0: [127 100  64 125 118 191 156 114 148  49 163  88 174 140 151 122  85  75
 102 162 122  91 161 130 126  50 214 196 151  72]
1: [142 184 176 135 137  64 116 103 119 157  78 141 105 119 133 138 125 132
 121 132 136 192  67 142 118 125 141 124 123 113]
2: [ 75 103  28 179 115 254 133 124 144  32 210 139 196 160 184 133  93   7
 170 183 123  62 174 103 137  22 251 255 144  31]
3: [122 124 168  37  90  51  14 168 117 179  93 176  62 118  70 139 156 251
 105  50  86 191  85 189 171 255   0  35 111 240]
4: [115 150 104 168 133 183 142 106 137 110 130 105 136 165 134  88 110  70
 122 164 157 116  99 109 124  72 209 166 122  63]
5: [ 73  29  47  91  70 208  54 195 154  67 197 111 132 124 100 111 128  98
 153  76 105  31 190 138 187 163  45 158 121 187]
6: [103   0   0  99   0 255 140 188 172  79 236 164 180  71 127 171  85  88
 134 100 116   0 229  95 133 143  48 212  80 255]
7: [123 124 100 131 112 159 106 112 113 119 164 106 148 125 114 127 119 111
 112 132 105 104 128 158 147 148 146 169 121 113]
8: [134 187 162 130 160  84 124 114 122 138  93 119 105 148 146 107 144 157
 102 126 134 188 102 142 138 142 139  76 133  85]
9: [107 102  62 128  61 183  82 109 102 124 165 122 141  94 137 156 111  76
 126 123 143  65 119 142 126 111 120 209 101 148]
10: [100  85 124  78 116 124  89 166 137 141 157 146  88 133 100 117 133 183
 123  81 108 111 141 149 156 213  26  61 118 184]
11: [147 139 172 161 162  91 184 119 129 145 120 124 123 144 130 137 146 128
 145 152 142 153 144  97 104  89 186  94 125 116]
12: [117  81  87 130  94 184 119 162 127  97 157  94 163  90 148 160  61  91
 142 142 123  39 191 106 122 101 148 191 130 162]
13: [100  60  79 146 107 172 142 139 154  89 168 140 137 138 124  96 115  83
 147 141 115  74 201 119 126 138 119 127 127 148]
14: [147 149 146 126 177 138 143 120 111 137 126 117 141 157 123  89 155 154
 125 144 143 141 143 113 110 114 155  85 149  94]
15: [129 123 101 128  86 139  81 119 111 126 133 120 109 115 133 151 103 104
 125 149 113 105  88 139 150  92 103 206 119 142]
16: [138 148 148 130 157 118 129 128 137 130 115 127 115 146 135 110 129 156
 113 133 124 152 136 125 125 163 131  73 137 102]
17: [168 170 188 154 182  58 172 116 134 163  89 111 125 153 143 129 136 145
 134 142 150 179 118 106  98 112 175  49 138 110]
18: [115 166 105 189 125 159 130  79 120  80 124  83 154 126 148 102 118  67
 110 177 149 121 102 126 126  40 235 208 137  39]
19: [145 152 238  18 119   0  37 177 125 239  49 212  26 121  51 155 183 255
 102  23  90 245  80 185 155 255   0   0 114 255]
20: [145 164 159 141 141  54 164 110 120 143  94 128 110 127 136 157 136 118
 133 135 142 181 112 123 109 105 156 106 131 115]
21: [125 155 132 120 124 114 116 127 124 124 110 136 130 138 134 121 134 129
 121 124 127 152 114 136 136 138 127 133 137 103]
22: [138 144 154 135  88  75 130 115 120 170  80 144 107  89 134 167 126 101
 139 118 143 164  73 135 102 109 132 157 117 159]
23: [ 44   0   0  61   0 255  13 228 140  76 238 141 158  89  63 173  87  86
 127  55  66   0 185 137 187 206   0 233 103 255]
24: [125 107 142  70  93  89  59 169 125 156 116 163  85 116  94 153 144 212
 117  77 101 150 119 148 153 234   0  62 114 229]
25: [151 148 181 131 154  53 148 146 133 163  97 141 113 135 129 143 144 168
 135 123 133 175 124 115 116 150 122  62 126 142]
26: [115  90  94 136  98 174 122 160 126 103 152  93 164  88 147 161  60  94
 142 146 127  48 183 107 121  97 154 192 131 156]
27: [131 176 195 130 172  52 183 122 137 161  98 124 116 152 133 120 148 132
 134 133 143 193 127 104 107 134 166  46 132  99]
28: [255 255 255 163 255   0 173  28 116 249   0 146  39 255 104   0 255 255
  59 146 152 255   7 182 120 255 246   0 211   0]
29: [107 105  66 139 117 192 110 109 156  88 133  92 143 130 135  90 119  56
 137 162 164  80 125 135 145  48 177 229 105  80]
30: [130 134 132 139 112 137 144 109 109 114 143 109 137 117 138 132 127  76
 137 148 139 124 123 140 118  84 186 168 121 104]
31: [152 159 130 173 180 165 152 109 140  91 138  84 153 166 146 102 120 136
 134 149 150 137 142 145 108  87 199 112 128  52]
32: [162 242 201 185 255  62 208  80 133 139  81 109 123 185 155  62 160 145
 117 171 159 220 126 105  92  82 255  47 160   0]
33: [153 213 201 139 236  80 157 116 127 117 115 118 131 179 117  62 159 192
 105 150 149 198 131 124 134 131 189  43 160  22]
34: [149 162 158 170 197 113 172 107 133 109 137 121 153 174 120  83 142 141
 140 159 164 128 130 121 120  94 206 103 130  63]
35: [ 96  27  13  90   0 238  59 118 143  88 200 115 149  64 134 198  98  60
 140 116  84  58 131 148 188 115  89 255 108 186]
36: [122  75  91 135  87 188 133 129 134 134 150 127 147 123 122 143 113 118
 134 113 120  95 121 133 140 142 106 145 127 149]
37: [131 174 241  10 127   0   0 177 112 225  55 198  26 125  42 148 184 255
  87  10  76 255  54 211 185 255   0   0 109 255]
38: [ 87  83  60  96  51 183  87 133 126 128 138 144 122  92 107 128 124  83
 130 103 116  87 104 138 147 120  82 211 111 180]
39: [142 169 156 126 175  78 118 120 115 155 108 129 109 135 114 128 130 180
 121 118 123 179 106 133 149 154 118  79 121 126]
40: [146 149 149 136 170 106 165 122 146 138 116 125 119 129 129 133 142 139
 126 136 133 153 137 117 109 145 143  84 140 118]
41: [150 157 183 140 147  41 146 131 122 161 100 135 110 123 132 172 140 153
 140 124 133 166 117 127 102 137 124  88 114 147]
42: [103  78  73  95  30 179  55 133 123 139 162 138 128  88 108 170  92  58
 127 121 139  99  94 159 154 118  44 236 118 199]
43: [116 138 123 130 106 132  93 137 124 133 130 151 103 137 120 116 133 137
 108 125 119 143 119 147 146 158  95 117 133 139]
44: [162 201 205 144 196  15 154 107 117 173  57 131 106 149 131 147 158 187
 130 131 143 219  95 137 108 137 150  51 129 113]
45: [155 149 150 125 164 102 140 137 142 130 147 117 117 147 113 100 139 144
 131 139 128 141 164 116 140 153 146  67 136 103]
46: [128 140 129 142 108 148 139 101 108 108 148 104 142 111 143 138 122  62
 135 158 139 123 116 145 123  65 202 193 113  89]
47: [143 167 137 127 151 113 146  96 122 132 111 121 129 161 133 116 131 122
 116 128 125 159 119 127 124 130 160 124 139  99]
48: [126 167 153 105 146 116 107 123 124 135  95 139 107 147 115 106 141 164
 123 120 126 165 102 148 137 162 104 109 136 114]
49: [140 160 181  79 156  60  82 145 129 160 100 150 102 141 104 113 159 225
 110  88 112 190 107 155 148 231  27  37 134 153]
50: [ 88   0  32  57   0 231 106 223 142 129 233 157 149  13 114 225  89  60
 168  91  84   0 192 134 125 133  19 255 100 255]
51: [122 101 156  52  76  66  56 164 123 186 104 172  76 101  84 162 150 214
 125  52 100 155 104 170 157 255   0  63 108 255]
52: [145 195 179 156 223 111 166 109 117 136 106 121 132 191 139  65 144 160
 108 142 134 182 125 113 128 128 189  59 152  27]
53: [133 192 198 125 215  80 126 135 130 135  88 130 115 166 118  72 162 204
 109 129 125 200 123 133 139 179 117  26 149  87]
54: [141 205 150 150 190 130 139  87 122 125 102 113 137 159 148  96 123 130
 113 157 129 174  98 143 128  88 211 135 148  30]
55: [145 191 186 130 151  66 123 103 122 160  89 130 114 135 128 113 142 159
 125 127 136 202  88 152 117 144 133  93 126 103]
56: [114 112 110 148 143 173 148 126 132 105 147  86 122 127 129 139 122 106
 109 154 139  98 136 112 140 117 180 166 138 108]
57: [ 61   0   0  64   0 255 112 248 174 115 255 138 128   6  85 255 118  19
 217 128  63   0 205 107 152 197   0 255  33 255]
58: [138 156 154 121 187 123 109 139 113 115 123 126 124 155 118 102 125 181
 122 149 122 161 137 131 145 152 145  70 145  80]
59: [119 150 131 137 116 132 124 105 127 114 123 129 131 112 140 114 127 104
 126 140 137 140  93 145 111 117 138 166 136 101]
60: [124 127  91 150 111 120 128 119 120 132 108 118 144 118 138 157 129 102
 142 105 139 112  97 131 139  94 137 170 130 137]
61: [143 152 161 153 131  72 164 115 118 166 102 141 114 105 138 154 136 108
 152 140 151 165 113 119 100 101 159 127 120 134]
62: [123 172 109 177 166 155 151  97 122 112 121 119 137 150 155 111 128 101
 108 156 147 147 117 133 104  74 228 166 135  41]
63: [159 209 213 153 213  40 180 112 132 155  65 132 123 168 140 103 151 156
 132 148 153 219 127 100 104 127 198  34 140  60]
64: [149 234 225 158 255  80 161 104 133 124  92 104 144 206 140  60 164 227
 104 152 147 225 145 121 120 127 206   0 160   4]
65: [100   0   3  74   0 255 169 188 157  96 244 155 151  29 150 255  90   0
 195  71 107   0 209 126 140 118   0 225  49 255]
66: [136 138  84 224 182 166 244  39 127  67 129  95 193 109 202 116  87   0
 154 195 192  80 168  82  93   0 255 203 183  10]
67: [116 155 141 184 165 130 190  95 126 102 128 116 151 140 163  95 125 108
 107 171 154 128 136  97 102  75 216 128 137  45]
68: [ 49   0   0  33   0 255  43 186 147 113 248 169 180  54  96 216 112  90
 135  63  85   0 183  99 149 188   0 240  73 255]
69: [127 177 147 177 177 133 165 106 120 126 109  99 124 151 144  91 113 115
 132 166 161 160 114 107 105  58 221 131 137  40]
70: [100  94  93 120  86 156 106 124 114 114 154 112 136 110 123 139 110  95
 120 127 135 108 127 134 116 122 104 179 127 152]
71: [132 229 194 189 237  78 185  77 120 111  91 115 140 171 157  58 145 163
  95 177 156 200 113 110 110  94 233  63 150   0]
72: [124 119 183  66 133  64  76 175 135 169 114 145  72 140  84 128 155 248
 105  61 104 167 124 150 147 255   0   0 126 205]
73: [133 135 131 119 156 139 130 127 127 129 116 103 134 151 140 123 126 146
 110 132 133 140 149 136 119 120 132  90 135 124]
74: [128 120 130 131 112 112 141 131 134 151 126 131 126 129 130 144 124 114
 129 116 134 126 137 118 116 135 120 144 122 146]
75: [131 147 117 119 126 133 124 130 140 140 121 128 138 113 138 126 142  98
 145 135 119 142 130 112 104 111 149 147 165  90]
76: [154 248 198 177 255  65 175  78 114 134  87  98 137 196 149  82 144 181
 118 169 147 211 116 119 128  69 251  77 156   0]
77: [122  73  86 136  87 135 132 152 126 115 158 120 138 111 121 155 126 121
 143 127 116  85 152 118 139 131 102 170 108 185]
78: [176 255 241 201 255  29 234  70 133 145  65 106 118 205 167  44 168 157
 122 181 159 255 127  97  89  78 255   5 170   0]
79: [139 162 139 138 105 117 142  94 121 140 102 142 129 113 140 139 134  69
 137 133 139 158  90 129 107  83 171 175 142 109]
80: [143 150 149 165 161 119 173 107 127  95 135 124 128 139 156  93 133  87
 120 164 154 125 150 110  94  87 229 141 123  72]
81: [162 170 137 182 177 120 168  90 147 131 111  94 150 157 162 130 155 114
 121 142 151 166 127 103  98  79 217 126 127  64]
82: [129 178 163 119 189  98 110 116 129 130 109 127 114 161 110  91 146 205
 115 115 120 183 121 138 146 170 113  48 144  88]
83: [117 146 138 135 170 127 118 147 130 120 112 127 135 160 130  87 129 143
 120 142 121 137 119 143 131 124 159 110 132  80]
84: [145 177 169 145 191 108 156 110 123 121 117  95 125 161 146  83 146 113
 133 156 150 156 136 113 103 101 198  79 135  56]
85: [128   8  76 117  29 187  53 147 137 104 176 154 150 115 121 152  66  98
 142 120  68  29 167 136 188 145  55 195 117 209]
86: [121 144 130 147 151 131 165 106 121 123 128 114 135 131 142 113 133 122
 129 155 138 128 146 120 118  99 180 130 135  93]
87: [ 84   0  12 137  18 229  86 141 143 112 190 134 104 102 135 136  91  61
 136 102 135   0 178 144 125  89  54 218 134 235]
88: [135 177 158 149 196 126 156 114 114 130 113 118 133 172 135  81 138 145
 111 139 134 162 124 118 136 123 182  83 146  43]
89: [136 140 140 128 133 110 151 127 119 144 105 142 123 123 122 140 139 143
 129 134 139 143 125 136 119 132 131 127 122 127]
90: [102 103  84 151 116 198 133 160 141  91 182  96 175 123 155 126  96  62
 101 155 164  68 153  96 135  71 174 180 144  93]
91: [150 156 164 132 134  59 178 114 132 158  98 135 116 118 152 135 146 123
 139 124 150 156 115 115 102 118 165  89 129 139]
92: [127 128 135 102 138 116 117 138 148 120 128 151 125 131 111  96 143 170
 110 113 116 138 129 133 140 161  95 100 142 138]
93: [154 192 193 141 181  34 143 107 116 166  66 134 104 146 129 140 152 177
 129 130 136 207  95 140 112 140 139  64 130 115]
94: [ 47  16  18  78  21 228  51 123 116 107 178 145 149  72 106 152 119 112
 150  95 120  18 153 154 158 149  40 249  87 219]
95: [155 171 152 176 164  92 174 105 125 146 100 126 135 136 144 127 142 108
 147 156 146 160 125 116  96  73 191 112 136 100]
96: [144  88 139 134 111  83 157 147 127 170 133 143 128 110 137 187 135 130
 150 121 141 125 152 115 110 127 101  73 104 197]
97: [139 150 161 130  93  67 120 114 120 171  75 145 102  95 129 157 132 120
 136 112 140 175  69 140 108 121 118 144 120 156]
98: [150 147 185 139 135  30 150 135 120 167 102 136 110 114 131 184 138 152
 144 119 138 159 115 128  96 144 113  90 112 170]
99: [156 182 136 178 235 147 208  85 155  93 130  98 169 164 168  74 134 122
 121 203 164 146 144  91  88  43 255 119 152   0]
100: [158 139 105 164 118 184 133 103 122 113 126 123 137 124 133 114  92  52
 129 139 153  88 134 118 117  48 182 198 118 102]
101: [119 136  50 164 131 232 166 102 100  97 167  89 185 150 164  97 124   3
 132 166 140  78 117 118 146   0 255 255 167  55]
102: [121   0  55 117   1 207  52 145 137  99 187 152 154 102 124 161  59  72
 147 121  71   8 167 140 186 131  57 229 115 219]
103: [125 133 135 120 151 132 126 131 127 124 134 123 125 137 126 119 122 152
 121 123 124 137 120 123 144 140 122 109 116 121]
104: [137 155 160 110 181 118 118 122 140 111 126 121 122 154 118 107 146 186
 111 124 120 151 129 132 143 145 119  67 140  94]
105: [144 129 189  93 138  54 121 154 136 174  90 165  88 142 107 121 156 208
 118  81 116 183 133 126 121 224  34   7 117 196]
106: [145 116 191  76 129  52 106 171 139 179  93 174  84 143  96 123 158 230
 118  63 108 183 140 131 126 255   0   0 112 224]
107: [124 150 142 137 173 117 127 141 131 123 115 129 134 160 130  94 135 143
 124 140 127 141 119 134 125 122 162 101 134  83]
108: [112 123  99 131 105 165 128 112 104  88 125 121 140 100 131 137 114  66
 125 138 116 113 102 118 124  76 161 188 113 108]
109: [171 198 190 157 176  39 185  93 119 176  78 130 115 120 149 150 139 122
 135 151 152 202  95 109  92  93 194 104 135 102]
110: [125 119 103 127  91 140  92 123 114 126 138 117 113 114 137 150 109 104
 128 141 116 104  99 136 149 103 107 191 121 145]
111: [105  63  67 123  47 180  99 148 129 108 160 137 132  81 131 140 112  62
 138 131 135  64 132 130 130 117  91 208 112 168]
112: [144 154 151 131 172 107 160 123 149 134 119 126 121 132 130 123 144 144
 124 132 132 158 133 120 111 152 139  81 140 108]
113: [158 150 187 150 162  48 199 112 126 170  79 149 106 145 137 141 150 122
 139 126 155 162 126 108  71 133 163  46 126 145]
114: [138 161 153 141 151  85 148 106 123 141  95 115 135 115 149 105 135 101
 125 136 126 146 100 139 114  95 165 148 127 105]
115: [125 131 141 153 128 172 157 117 129 105 119 124 149 164 143 109 109  75
 132 155 136 108 115  95 105  78 199 188 155  69]
116: [151 182 140 161 200 143 128 106 134 111 117 104 146 173 113  82 138 161
 109 132 129 159 127 121 140 112 174 107 145  48]
117: [102 115 107 104 130 170  99 120 126 124 146 130 145 118 100 134 121 114
 119 125 104 125 129 132 142 153 107 145 126 121]
118: [150 179 159 145 190 116 147 113 116 117 100 124 133 149 129 116 140 146
 128 157 137 164 114 138 120  95 181 112 138  74]
119: [167 175 163 172 172  74 173 106 127 152  93 129 132 133 143 126 146 121
 151 155 144 171 127 114  90  83 175  90 134 111]
120: [ 75  62  41  78  17 195  66 139 124 135 142 151 111  75  98 142 117  77
 132  88 109  71  97 145 157 128  54 236 109 213]
121: [120 135 148 152 143 172 159 117 131 100 118 121 148 175 140  90 112  88
 128 155 135 111 121  95 104  84 200 172 155  58]
122: [154 236 228 105 250  29  90 123 136 155  70 145  81 188  92  46 175 255
  99 115 111 255 103 158 145 224  90   0 153  64]
123: [134 156 139 114 149 115 127 126 138 135 101 118 130 138 125 120 124 154
 115 119 111 154 122 139 145 145 112  99 131 123]
124: [146 154 146 175 138 136 164  90 115 138 103 118 143 128 163 130 131  63
 116 159 144 140 112 124 103  80 203 166 139  83]
125: [141 118 170 117 120  60 153 143 129 169 108 148 113 108 122 178 139 163
 145  97 130 152 131 116 116 162  75  64 117 198]
126: [ 87  30  64 122  21 213 105 176 124 126 194 131 123  90 130 148  77  64
 133  95  91  14 154 152 141 112  86 228 145 204]
127: [133 130 119 141 109 127 137 123 135 128 117 129 121 123 121 145 112  89
 127 141 145 109 114 114 109  66 170 158 117 123]
128: [144 163 140 160 153 133 146 103 131 128 119 132 140 142 138 123 122  86
 124 158 141 144 120 131 110  74 208 150 127  65]
129: [134 113 107 134 103 152 125 133 114 127 129 122 126 119 129 146 109 101
 133 132 118 111 117 124 114 105 120 164 133 137]
130: [113 102  61 145  95 249 131 137 135  89 153  79 163 126 104  88  79  66
 126 176 124  59 178 100 108  65 200 219 133  65]
131: [138 122 147 138  93 102 161 121 121 139 103 132 128 101 144 172 131  92
 146 136 145 142 118 134 105  92 153 171 117 142]
132: [139 173 157 143 144  77 162  88 115 149  91 126 132 116 151 142 132 110
 134 160 157 177  92 132 102  75 177 135 129 106]
133: [156 147 186 149 147  78 190 106 130 155 103 121 134 128 175 151 143  93
 152 154 150 151 122  89  82  99 203 114 136 130]
134: [110 110  96 147 113 170 112 144 124 102 173 128 135 121 129 111 112 117
 133 150 134  90 136 134 140  94 166 173 117 104]
135: [166 203 230 145 200   4 195 109 123 173  63 127  94 154 142 134 160 179
 139 131 151 237 105 120  79 141 169  12 132 101]
136: [121 158 116 127 143 135 106 103 115 113 126 131 144 146 138 112 121 119
 110 129 120 140 114 141 104 119 165 166 131  85]
137: [132 175 167 129 160  88 117 117 119 140  82 121 129 147 122 119 155 146
 120 127 125 190 101 142 142 137 131 109 141  93]
138: [115 132 107 144 105 152 129 107 120 117 112 129 134 119 140 114 121  89
 118 149 128 132 110 126 126  69 166 196 119 106]
139: [118 180 131 154 167 141 148 111 116 100 118 125 132 145 142  85 131 109
 133 152 127 168 114 134 142  89 203 136 159  40]
140: [ 58   0   0  63   0 255  10 181 144  81 234 125 116  16 149 209  28  19
 145 113 139   0 162 115 133 175   0 255  91 255]
141: [115  74  83 137  88 192 122 170 130  92 164  81 172  77 152 166  42  80
 150 150 128  18 205  97 117  84 165 210 129 165]
142: [137 151 125 173 140 157 160 104 132 105 124 106 156 128 171 120 107  57
 145 186 141 129 122 125 117  52 231 184 137  51]
143: [142 173 162 117 183  68 109 129 110 164 108 131 105 132 106 129 131 204
 121 115 120 185 108 132 154 173  97  59 120 138]
144: [134 152 114 165 128 167 142 123 113  98 150 102 143 125 154  90 129  67
 133 149 160 124 124 113 127  85 205 169 132  75]
145: [121 111 166  47  80  54  46 161 121 189  97 173  69 102  77 165 150 224
 116  51  97 170  93 177 160 255   0  54 104 255]
146: [224 255 255 138 255   0 156  65 122 212   0 145  66 255 106   0 241 255
  79 137 140 255  57 167 119 246 191   0 189   0]
147: [111 133 106 129 127 161 130 130 108 105 140 107 139 117 121 122 124 109
 118 137 137 107 126 130 156 106 169 148 133  83]

[116 134 138 117 109 118  93 127 120 145 127 153 117 125 116 127 133 139
 120 110 114 150 118 165 139 152  88 119 140 144] 43 92
[126 153 169  88 141  85  69 162 123 153 111 140  93 139 102 122 151 222
 110  93  90 187 123 156 152 218  22  53 129 159] 49 72
[153 163 223 100 164   1 149 134 130 191  78 164  84 142 116 140 161 206
 130 100 134 210 120 131 111 204  69   0 124 174] 105 49
[199 255 255 213 255   0 186  27 112 141   0  95 135 238 153   0 185 230
  93 202 164 255  46 142 105  64 255   0 193   0] 78 32
[145 100 119 153 123 133 187 145 137 127 150 123 139 120 147 180 119  64
 154 137 143  84 164  75  75  74 192 136 105 142] 127 30
[ 70   0  21  48   0 220  64 176 141 127 213 165 160  68 100 208 120 106
 138  73  94   0 170 104 143 186   0 204  82 255] 68 50
[129  57  98 129  79 124 150 148 118 146 154 146 131  89 136 190 102 117
 138 128 139  82 147 113 137 119  93 151 103 213] 77 36
[153 158 181 147 143  44 155 123 120 160  99 132 115 118 134 169 137 142
 141 128 143 165 111 125  96 123 137 100 119 144] 41 98
[143 148 163 150 114  60 165 112 112 172  97 143 111  89 134 171 133 104
 158 137 152 167 105 116  95  96 154 140 116 150] 61 22
[154  92 118 150 124 127 193 153 139 130 151 122 143 119 147 195 122  60
 160 136 148  82 174  66  66  67 194 131  97 154] 127 131
[105  64  50 127  54 209  91 141 126 115 165 132 157  99 128 141 125  85
 133 114 115  55 150 119 157 122  93 192 131 170] 111 38
[133 162 161 142 196 144 168 138 146 109 125 124 118 175 140  82 148 153
 127 131 138 161 139 124 141 134 170  59 151  60] 88 107
[149 123  87 160 112 209 126 106 124 103 137 122 142 126 132 105  92  52
 124 135 145  67 146 117 123  51 174 207 121 103] 100 29
[126 154 155 143 192 162 172 143 149 104 132 122 120 182 142  77 147 148
 128 128 139 151 143 122 146 131 173  64 154  58] 88 107
[ 85   0  31  64   0 242 122 221 145 122 240 152 160  28 117 214  87  52
 168  97  88   0 202 124 120 113  45 255 107 255] 50 6
[128 149 176  92 120  59  91 138 121 172  93 148  94 116 101 138 145 188
 119  94 118 179  92 159 154 203  37  72 112 177] 49 105
[105 110  92 142 110 172  96 150 121  99 177 133 124 123 118 106 111 131
 130 152 125  89 131 137 145 102 157 170 119 107] 134 147
[103  14 105 133 111 255 101 142 176  87 215 101 147 125 104  92 109 174
 147 107  66   8 188 128 151 158  47 104 144 173] 5 13
[146 238 217 116 233  36 101 104 121 158  63 137  92 183 108  59 170 234
 104 119 128 251  89 157 143 191 113   0 152  62] 122 53
[102  87  82 102  58 202  60 125 109 112 145 120 120 105 106 141 113  89
 111 120 111  81  99 154 157 152  83 216 131 153] 38 9
[170 138  80 206 178 179 239  89  99  59 132  66 208 141 182 119 118  21
 198 170 158  91 143  73  94   0 255 232 170   0] 66 101
[154 161 195 134 169  40 155 142 133 167  92 143 113 143 129 142 146 180
 131 124 133 187 123 116 114 146 131  49 127 133] 25 41
[136 166 161 147 191 123 150 118 124 134 118 125 130 176 137  83 140 156
 112 134 134 160 129 121 133 134 160  82 144  59] 88 107
[146 216 149 164 203 134 149  77 122 122 107 105 146 163 159  94 117 117
 110 169 131 176  98 140 127  64 244 145 152   5] 54 69
[117  28  80 110  46 130 127 163 116 150 167 154 126  78 125 200  99 135
 130 109 127  66 153 124 158 147  34 154  93 255] 77 85
[118 143 135 107 108 125  96 119 114 136 110 140 111 112 110 128 127 126
 105 103 128 146  99 160 135 159  86 143 115 144] 43 21
[131 125 104 143  96 143 135 121 133 121 118 123 125 118 119 151 102  71
 128 146 146  95 110 115 112  40 182 184 114 120] 127 138
[ 64   4  31  74  55 227  28 216 159  61 214 112 129 121  87 100 131 102
 154  49  99  14 198 144 202 192   4 149 115 209] 5 23
[ 80  45  63  90  90 190  52 191 152  77 192 114 130 131  96  98 135 119
 149  69 110  51 180 138 184 174  42 131 123 175] 5 85
[125 148 173  86 148  88  65 155 127 151 129 146  95 132  83  95 147 235
  95  84 107 170 132 162 165 230  16  39 140 154] 49 72
[ 93   0   0  88  42 228 121 211 164  65 226 147 165  67 133 146 105  93
 141 125  99   0 226 109 112 152  85 202  60 255] 6 50
[112 163 117 151 142 147 137 108 113 104 123 126 136 130 144 103 125  90
 132 149 129 152 115 138 145  81 194 165 157  57] 139 128
[152 177 145 158 199 132 128 117 139 116 111 110 140 172 110  87 142 166
 113 127 128 161 132 117 136 122 165  96 143  61] 116 88
[119 123  85 149 130 226 132 131 130  91 147  83 160 137 112  86  91  93
 123 172 125  85 171 102 117  74 205 183 135  49] 130 0
[ 85  82  62  89  46 180  76 136 125 127 136 142 117  93 104 133 117  93
 129  97 115  87 103 141 158 126  74 212 112 184] 38 120
[137 181 178  90 186  62  71 134 131 154  93 145  91 162  91  88 160 255
  99  91 103 201 110 162 151 237  38  21 136 126] 49 143
[128 143 128 126 138 128 142 126 115 135 106 139 128 126 120 127 137 148
 125 139 141 139 125 145 127 131 135 142 121 108] 89 21
[139 153 139 129 122 102  97 117 114 139 113 125 104 130 131 135 120 134
 123 143 117 146  89 138 142 114 111 152 124 124] 21 89
[130 117 127 101 136 124 130 140 158 112 136 153 132 128 111  92 142 164
 109 113 117 125 139 122 137 156 104 102 145 141] 92 103
[107 130 100 146 100 171 124 106 121 106 117 130 136 126 139 100 119  83
 109 154 123 126 106 128 132  66 169 211 121  96] 138 108
[148 110 101 145 124 146 139 138 120 120 136 112 155 100 128 154 112 127
 139 138 132  96 143 119 128 101 152 158 121 155] 129 60
[117 153 131 127 118 131 108 108 125 112 122 132 128 111 134 110 132 121
 118 135 133 147  89 152 122 132 120 159 138 103] 59 21
[140 172 154 125 157 113 131 115 132 130 118 122 120 147 141 118 124 131
 123 142 138 158 116 126 149 125 151 117 143  95] 47 21
[ 71   0  22  53   0 221  67 175 146 125 217 166 164  70 103 203 120 106
 135  71  96   0 170 102 141 180   0 202  83 255] 68 50
[159 208 197 157 180  14 182  98 123 161  66 132 110 140 141 146 146 128
 131 154 147 219  98 123  97  92 200  74 139  78] 109 63
[143 171 188  84 160  54  87 137 125 163  90 148 100 141 105 112 160 219
 113  94 116 205  95 156 143 218  42  38 136 142] 49 105
[117 133 175  22  93  53   0 170 111 179  94 185  58 120  53 130 159 255
 103  43  80 197  82 200 187 255   0  19 113 244] 3 145
[137 176 146 156 157 109 160  94 120 122 103 112 148 134 143 117 124  93
 123 165 138 153 104 125 111  68 220 151 137  52] 128 69
[159 119  81 165 106 220 131 107 123 101 142 120 144 125 128 106  85  34
 129 135 153  55 154 115 120  38 177 217 115 109] 100 29
[123 116  94 120 107 165  96 112 111 114 176 105 146 123 110 123 114 112
 103 127  95  95 133 168 148 168 134 167 123 124] 7 117
[118 145 132 131 137 126 122 121 119 126 120 133 132 130 132 136 125 134
 118 133 126 145 108 142 135 131 129 135 138 112] 21 103
[130 174 151 161 190 133 153 112 118 123 124 118 144 169 140  79 131 131
 111 144 130 155 125 109 126 106 186 106 146  40] 88 116
[141 147 216  37 123   0  50 169 125 215  64 199  45 126  63 150 173 255
 106  40  94 225  89 175 152 255   0   0 118 255] 19 37
[120 103 139  95  91  91 118 134 120 160 108 150 103 103 110 175 143 151
 151 103 123 132 129 130 131 175  58 118 107 211] 125 96
[109 111 113 125  95 140 102 146 125 133 139 147 109 129 118 130 126 126
 117 123 119 120 131 137 141 158  86 122 128 160] 43 117
[ 89   0   0  92   0 255 148 206 185  68 255 173 193  38 126 197  70  54
 142  91 113   0 255  86 131 139  23 255  60 255] 6 65
[126 147 133 127 143 125 160 103 128 136 104 108 131 129 154 130 117 113
 152 153 159 142 132 102 100 103 178 126 131  97] 86 47
[144 140 128 112 101 128  90 114 113 127 114 137 116 105 112 129 139 125
 124 113 124 142 106 145 138 142  92 132 128 148] 43 21
[161 169 147 170 180 108 166 100 146 138 113 104 146 158 153 128 154 130
 122 138 146 169 129 105 105  98 198 100 127  78] 81 95
[127 150 115 139 117 138 125 101 127 132 114 127 142 112 135 135 118 105
 122 142 130 126 106 137 115  73 157 185 129  98] 138 59
[121 124 131 117 115 114 132 126 116 143 111 134 123 103 125 149 124 117
 131 123 134 132 124 118 107 149 122 134 114 155] 74 89
[152 152 145 131 161 108 137 133 134 129 140 115 121 146 116 103 134 140
 129 138 125 143 151 119 136 140 147  84 136  97] 45 16
[151 181 135 167 205 150 129 111 139 107 115 104 146 181 107  72 142 162
 110 127 127 158 134 116 138 114 176 102 148  43] 116 88
[124 123  98 129 113 168 104 111 116 110 167 105 150 125 124 120 112 102
 111 140 103 101 131 162 145 145 151 173 126 107] 7 147
[108 149 130 195 167 151 197  90 124  84 141 110 160 142 171  84 119  98
 102 182 159 110 144  89 103  65 231 139 136  32] 67 80
[144 188 149 155 169 103 141 105 113 134  89 109 124 122 127 126 132 129
 116 137 135 176  90 136 123  91 185 135 145  71] 118 114
[146 153 132 168 175 162 155 111 134  98 136  89 148 158 144  98 118 133
 133 149 149 134 136 139 112  93 191 119 128  62] 31 86
[142 169 141 159 185 117 147 101 131 125 112 110 132 154 151 101 133 132
 128 163 139 156 122 137 135  90 187 125 129  59] 118 54
[136 135 135 148 144  88 146 121 122 131 127 104 144 133 129 140 147 135
 132 139 130 139 141 127 134 124 148 122 117 134] 89 40
[ 98 102  84 161 113 196 137 165 146  92 182  88 180 120 163 134  92  48
  97 160 171  63 160  88 134  61 189 186 142  89] 90 0
[130 143 109 120 120 141 127 120 139 132 122 127 139 121 139 125 132  88
 141 141 123 132 130 119 109  98 158 156 160  94] 75 59
